One vector is turned by the same rotation once a step. Each row is the vector after some number of steps, and that number follows the row.
The counts run from 0 to 279.
[13, -17, -11, -32, -2, 18, 5, -14, 18, -8, -1, 7, 3, 15, -8, -16, 23, 19, 13, -6, 1, 3, 17, -4, 8, -25, 6, 5, -18, -5, -3, -11, -1, -9, -3, -5, 11, -5, -12, -12, -15, -10, -17, 1, -11, -12, 4]  70
[-4, 15, 3, -34, 15, 12, 2, -17, -2, 11, -4, 4, -1, -1, -2, 2, 13, 14, 19, -25, 10, -4, 13, -5, 12, -25, 24, -5, 4, -9, 15, -8, -2, 7, -6, -3, 2, -9, -19, -16, -16, 19, -2, -17, -6, 1, 14]  105
[-9, 16, 10, -9, 0, 3, 1, 14, -25, 8, 1, 10, 14, 18, -6, -4, 8, 24, 4, -23, -1, 5, -13, -4, -11, -12, 10, 13, -2, 2, 4, -26, 1, 5, -11, 7, -10, 18, 7, -11, -35, 4, 0, 14, -1, 1, -29]  88
[-7, 1, 1, -13, 6, 13, 14, -11, -5, -21, 3, 0, 25, 20, 8, 5, 13, 15, -18, -15, 1, 10, -14, -11, -12, -25, 23, 10, -8, -18, -2, -24, 6, -6, -2, 6, 8, 12, 30, -12, -20, -5, -4, 0, -12, -14, -3]  270
[13, -4, -4, -27, 14, 6, -19, -15, 3, 6, 0, -19, 4, -9, -1, 1, 9, 16, 5, 4, -9, 1, -2, -1, -19, -29, 23, 1, 2, 3, -6, -27, -1, 0, -7, -7, 3, -10, 5, -38, -14, -8, 12, -19, -9, -8, -3]  145
[3, 7, -14, -35, 0, 7, -9, -14, 22, -21, 1, -11, -9, -4, 16, -1, 6, 3, -10, -14, -8, -9, 11, -5, 0, -6, 12, -1, 5, -9, 13, -22, 8, -7, 1, -9, 8, 9, 8, -28, -20, -6, -14, 5, 2, 0, -2]  30
[-8, -2, -5, -17, 6, 14, 11, -4, -9, -11, 6, 9, 26, 15, 5, 1, 14, 18, 0, -2, 9, 14, -9, -18, -12, -30, 23, 15, -10, -9, 0, -17, 3, -12, -9, 10, 8, 10, 29, -9, -17, -2, -4, -5, -17, -9, -2]  271
[10, 15, -4, -10, 11, 6, -20, -13, 5, 14, -3, -1, -1, -7, 2, -7, 10, 7, 16, -2, 8, 10, 1, -3, -5, -28, 31, -1, 6, -5, 2, -25, -8, -7, 1, -4, 14, -16, 1, -33, -21, 9, 15, -11, -9, -14, -1]  143
[-13, -3, -1, -22, 5, 10, -2, -17, -6, -13, -3, -10, 30, -10, -1, 3, 4, 23, 8, -22, -20, -14, 2, -6, 7, -13, 0, -1, -7, -3, 1, -18, -22, 11, -25, -7, -1, -3, 2, -29, -20, 12, -14, 5, 17, -4, -10]  198
[2, -9, -3, -5, -5, 5, -3, 3, -1, -11, -10, -7, 10, 21, 2, -11, -1, 32, 4, -30, -17, -11, -7, 5, -14, -5, -3, 9, -7, -3, -4, -21, -2, 6, -7, -6, 0, 19, 4, -14, -31, -9, -9, 21, -7, 1, -24]  84
[-7, 23, 8, -2, -2, 11, 5, 11, -6, -7, -2, 8, 6, 24, 0, -10, 11, 20, -6, -27, -10, 0, -17, 3, -3, -8, 7, 9, 0, -11, 3, -31, 1, 3, -1, 6, -10, 16, 2, -11, -38, 7, -6, 18, -3, -5, -24]  87
[6, -24, 0, -15, 0, 4, 9, -13, -8, -14, -6, -9, 21, 13, 4, 0, 9, 31, -2, -16, -4, 4, -5, -4, -27, -26, 17, -3, 7, -13, 7, -14, -5, -7, 1, 1, 19, 12, 16, -14, -9, -13, 3, 2, -12, -7, 0]  267
[-11, 7, -20, -1, 4, 15, 14, 14, 5, -25, 3, 7, 4, 10, 12, -15, 8, 12, 9, -22, -4, 2, -11, 8, 14, -10, 15, -8, 5, -1, 6, 1, 4, -3, 6, 1, 18, 11, 5, -21, -36, 19, -11, 8, -15, -5, -17]  124
[16, 15, -2, -20, -12, 2, -6, -19, -16, 7, -6, 3, 15, 25, -7, -13, 11, 8, 14, -2, 16, 15, 14, -12, -11, -12, 25, 16, -4, -11, 1, -14, 14, -11, -12, 4, 11, 6, 0, -12, -24, -9, -4, -6, 1, -8, -17]  180
[-15, -17, -19, -16, 9, 11, 8, 0, -4, -27, 11, -10, 10, 0, 16, -1, 2, 23, -2, -31, -14, -8, -7, 4, 5, -13, 10, 1, 3, 4, 5, 2, 4, 4, -6, -4, 7, 15, 6, -14, -29, 3, -26, 7, -3, 7, -12]  122
[12, 4, -3, -6, -13, 26, -7, -6, 9, -6, -9, 14, -12, 4, 5, -9, 0, 18, 7, -34, 11, 0, 4, 11, -12, -10, 19, -2, 0, -12, 18, -15, 15, -13, 1, -15, 24, 8, -21, -12, -7, -20, -5, 15, -3, -14, -15]  174
[-15, 23, -5, -5, 16, 4, -4, -4, 6, -3, -11, -20, 29, 13, 0, -10, 2, 8, 5, -18, -3, -3, -7, -3, 5, -15, 30, 11, 5, -15, -12, -4, -2, -7, -1, 3, -10, 5, 28, -21, -23, 1, -6, 8, -24, -10, -1]  232
[-13, 0, 14, 2, 5, 26, -7, -17, -7, -4, -6, 0, 16, -5, -14, 0, -10, 23, -5, -30, -1, -6, -20, 10, -12, -17, 21, -1, -11, -15, 2, -25, 2, 2, -20, -7, 16, -3, -6, -19, -6, -1, 4, -7, -10, -12, -10]  53
[-4, -7, 1, -8, -1, -1, 8, 13, -4, -1, -10, 7, 8, 29, 1, -19, 4, 38, 15, -20, -11, -7, -2, -2, -6, -12, -3, 5, -3, -2, 2, -18, -6, 5, -5, 6, 1, 21, 4, -13, -40, -6, -4, 15, -17, 2, -15]  85
[-17, 14, -7, -11, 3, 25, -6, -10, -3, -9, 0, 4, 27, -15, 9, 17, 4, 15, 0, -12, 2, 3, -7, -4, -13, -30, 26, 16, -7, -2, 3, -17, 6, -7, -17, 0, 8, -6, 25, -9, -13, -3, -1, 1, 6, -7, -9]  274
[-11, 1, -8, -24, 11, 17, -7, -19, 16, -22, -5, 3, -5, 8, -2, -17, 7, 5, 5, -27, -19, -12, -12, 6, 11, -13, 25, 5, 5, -3, 3, 2, -3, 17, 5, 11, -7, -5, 15, 2, -30, 9, -1, -5, -7, 2, -6]  117
[19, -16, -3, -12, -2, -11, 6, -3, -27, -23, 16, 9, -8, 10, 0, -4, 11, 13, 9, 1, 13, 7, -10, -6, -1, -18, 22, 1, -2, 6, 2, -14, 17, 1, 4, 6, 9, 13, -13, -19, -35, 0, -2, -19, -19, -1, -9]  256
[-9, 9, -13, 7, 5, 11, 7, 10, -4, -26, 5, 0, 12, 2, 12, -10, 7, 14, -2, -28, -1, 2, -21, 8, 14, -4, 21, -1, 1, -6, 2, -4, 6, -8, 5, -4, 2, 9, 5, -21, -35, 5, -14, 18, -4, -12, -23]  125
[-8, 15, -15, -13, 3, -5, -17, -8, 4, -12, 6, 3, -7, 3, -7, -19, 14, 12, 20, -3, 9, 4, 11, 1, 5, -21, 14, 12, -7, 24, -2, -18, 5, 2, 3, 4, 15, 8, 4, -19, -39, 2, 21, 8, -17, -3, 2]  36
[-8, 6, -14, -3, 6, 2, -2, 15, -13, -18, 4, -3, 17, 3, 12, -11, -4, 15, 6, -24, -3, 4, -21, 2, 5, -7, 25, 7, -2, 15, 1, -4, 4, -12, 4, 2, 2, 12, 8, -24, -31, -3, -13, 19, -8, -16, -34]  126
[2, 8, -14, -16, -3, 15, -13, -18, -1, -27, -6, -5, 8, 4, 11, -6, 22, 0, 2, -20, -5, -1, 5, -1, 3, -17, 13, 31, -9, 6, -13, -15, 3, 28, -13, 2, 1, -8, 9, -10, -34, -9, -8, 6, 14, 6, -18]  76
[-4, 4, -8, 2, -17, 20, -16, -18, 9, -23, -14, 5, -2, 3, 6, -18, 11, 10, 12, -17, -14, -16, 10, 9, 0, -13, 14, 20, 2, 2, 8, -13, 1, 19, -6, -5, -4, -15, 10, -2, -32, 11, -12, 9, 6, 9, -19]  79
[-11, 6, 6, -5, -12, 33, -5, -11, 10, -12, -8, 24, -8, -8, 9, -20, -11, 4, 7, -19, 8, -12, -4, -2, 5, -10, 24, 20, -17, -5, 16, -12, 17, 4, -14, -5, 23, 7, -1, -7, -23, -3, -6, 2, -10, -7, -12]  170
[12, 19, 1, 2, -2, 5, -12, -1, 8, 6, 1, 0, -4, 4, 5, -1, 6, -5, -7, -13, 16, 9, -4, -8, 7, -14, 33, 8, 7, -13, -4, -28, 14, -12, 14, -11, 7, 4, 2, -36, -28, 4, -2, 1, -20, -5, -1]  140
[-7, 8, -7, -5, 7, 11, -2, -15, 4, -7, -10, 12, 12, 20, -12, -3, 27, 3, 8, -24, -3, 7, -1, -9, 10, -19, 6, -2, 8, -21, -12, -31, -16, 17, -11, 9, -11, -6, 11, -15, -27, 6, -1, 4, 5, -1, 1]  193
[2, 12, 9, -36, 12, -2, -7, -13, -11, 18, -3, 3, 8, 4, -7, 10, 2, 4, 6, -27, 8, -7, 0, -20, 6, -21, 35, 9, -2, -9, -3, -15, 4, -4, -5, -6, -23, 4, -11, -11, -13, 0, -3, -12, -12, -5, 0]  103
[-15, -2, 5, 2, 3, 14, -7, -13, -20, 11, -7, 14, 20, -3, -10, -16, -9, 23, 15, -17, 12, 1, -16, -1, -8, -18, 20, 2, -7, -4, 9, -19, -3, 2, -14, 5, 26, 4, 1, -12, -20, 7, 14, -4, -17, -11, -8]  51
[1, 15, 12, -22, 4, 6, 9, -5, -1, 19, -16, 12, -1, 18, -4, -9, 2, 7, 19, -11, 10, -5, -6, -16, 18, -17, 17, 2, 4, -20, -2, -20, -2, 3, 3, 4, -6, 6, -9, -18, -23, 0, 9, -8, -24, -11, 8]  101
[4, -12, 2, -17, -2, 13, 13, -10, -17, -16, -3, 9, 15, 0, 0, 11, 7, 22, 20, -10, 11, 5, -2, -16, -8, -15, 17, -8, 3, -19, 7, -20, 1, -12, -22, 1, 9, 11, -8, -15, -6, -22, -12, -8, -1, -25, -10]  58
[-3, -2, 5, -5, -14, 30, -10, -13, 2, -11, -4, 18, -5, -12, 8, -11, -11, 13, 3, -26, 6, -16, -5, -1, -7, -7, 31, 20, -15, -5, 9, -10, 19, -4, -9, -9, 11, 5, -1, -9, -19, -13, -13, 3, -7, -6, -22]  171
[14, 22, 6, -15, -5, 13, -11, -9, -5, 6, -9, -15, -5, 12, 9, -3, 11, 12, 3, -21, 2, -2, -10, 14, -1, -29, 36, 15, -6, -1, 3, -3, 11, 11, 10, 4, -4, -4, -11, -2, -23, -2, 14, -3, -9, -3, -6]  220
[0, 1, -16, -29, -2, -8, -3, -2, 18, -19, 10, 4, -5, 4, 11, -24, 14, 10, 7, 2, 5, -4, 22, -15, 4, -15, 8, 3, -1, 8, 10, -13, 10, -17, 3, -4, 11, 13, 9, -30, -32, -2, -9, 3, -20, -3, 5]  32
[-24, -4, -4, -3, 10, 13, -6, -20, 10, -25, -1, 12, 7, -9, -3, -7, 10, -1, 2, -21, 9, -12, -3, -9, 4, -25, 19, 5, -1, -4, -4, -22, -2, 17, -2, -10, 0, -9, 25, -16, -29, 4, 10, -1, -21, -5, 12]  155
[-17, -13, -10, -5, 11, 9, 5, -19, 4, -18, 3, 12, 7, 0, 1, -13, 13, 5, 14, -7, 14, -8, 2, -14, 7, -26, 13, 6, -1, 0, -8, -18, -7, 18, -5, -1, 7, -1, 23, -18, -30, 0, 14, -7, -27, -1, 19]  154
[2, -4, -7, -22, 10, -7, 10, -8, -6, -27, -1, -19, 19, 3, 11, 1, 16, 17, 22, -14, 8, -6, 11, 1, 15, -21, 24, 2, 2, 5, -6, 6, -2, -2, 2, -5, -19, -5, -9, -23, -21, -17, -7, -3, -16, -18, 0]  111
[9, -9, -4, 9, -3, 6, 11, 4, -7, -15, -13, -4, -8, 10, 16, -6, 10, 25, 24, -22, 4, 2, -22, 12, 9, -21, 18, -19, 14, -5, 0, -2, 4, 16, 6, 0, 16, 4, -8, -20, -31, 5, 7, -4, -22, -5, -7]  6
[-5, -8, 0, -21, 16, 13, -7, -11, -21, 4, -12, 1, 26, 6, 3, 6, 0, 19, 0, -21, -4, 4, -29, -11, -11, -22, 36, 0, 9, -6, 14, -5, -1, 5, 6, 4, 2, -3, 17, -11, -21, -1, 1, -7, -6, -5, -19]  12
[-1, -15, -6, -9, -4, -4, -12, -16, -3, -24, 8, 3, -3, -3, -3, -8, 1, 16, 3, -25, -6, -8, -1, 14, -25, -10, 21, -6, 12, 12, 6, -34, 7, 1, -16, -3, -5, 8, 1, -12, -26, -11, 2, -8, 0, -3, -25]  42
[7, 6, 2, -20, -2, 14, 5, -23, -13, -14, -10, 3, 21, 2, 9, 12, 8, -9, 5, -11, 14, 6, -6, -28, 8, -12, 23, 8, -4, -25, -6, -20, 9, 1, -16, -5, 8, 3, 1, -26, -7, -26, -8, -3, 1, -11, -5]  61
[11, -22, -5, -31, 11, -5, -9, -14, -4, -5, 4, -9, -8, -8, -3, -7, -9, 27, 6, -9, -5, -3, -11, 1, -4, -13, 20, -8, -6, 17, 13, -12, 13, -5, 1, -5, 15, 11, -27, -30, -26, 1, -2, -8, -5, -10, -15]  252
[-1, -8, -13, -11, 7, 1, -18, -5, 7, -7, 8, 7, -9, -4, -8, -23, 4, 18, 10, -7, -3, -3, 2, 12, -19, -15, 17, 12, -4, 21, -8, -24, 8, 11, -18, 0, 3, -2, 9, -17, -35, -7, 18, -11, -10, -3, -15]  39
[-14, 15, -6, -12, 5, 25, 4, -4, -1, -6, 4, 20, 18, 9, 9, 1, 16, 12, 6, -2, 10, 13, -7, -11, -3, -33, 21, 7, -4, -6, 8, -12, 1, -8, -7, 12, 16, -4, 32, -3, -20, 13, 6, -2, -9, -11, 0]  272
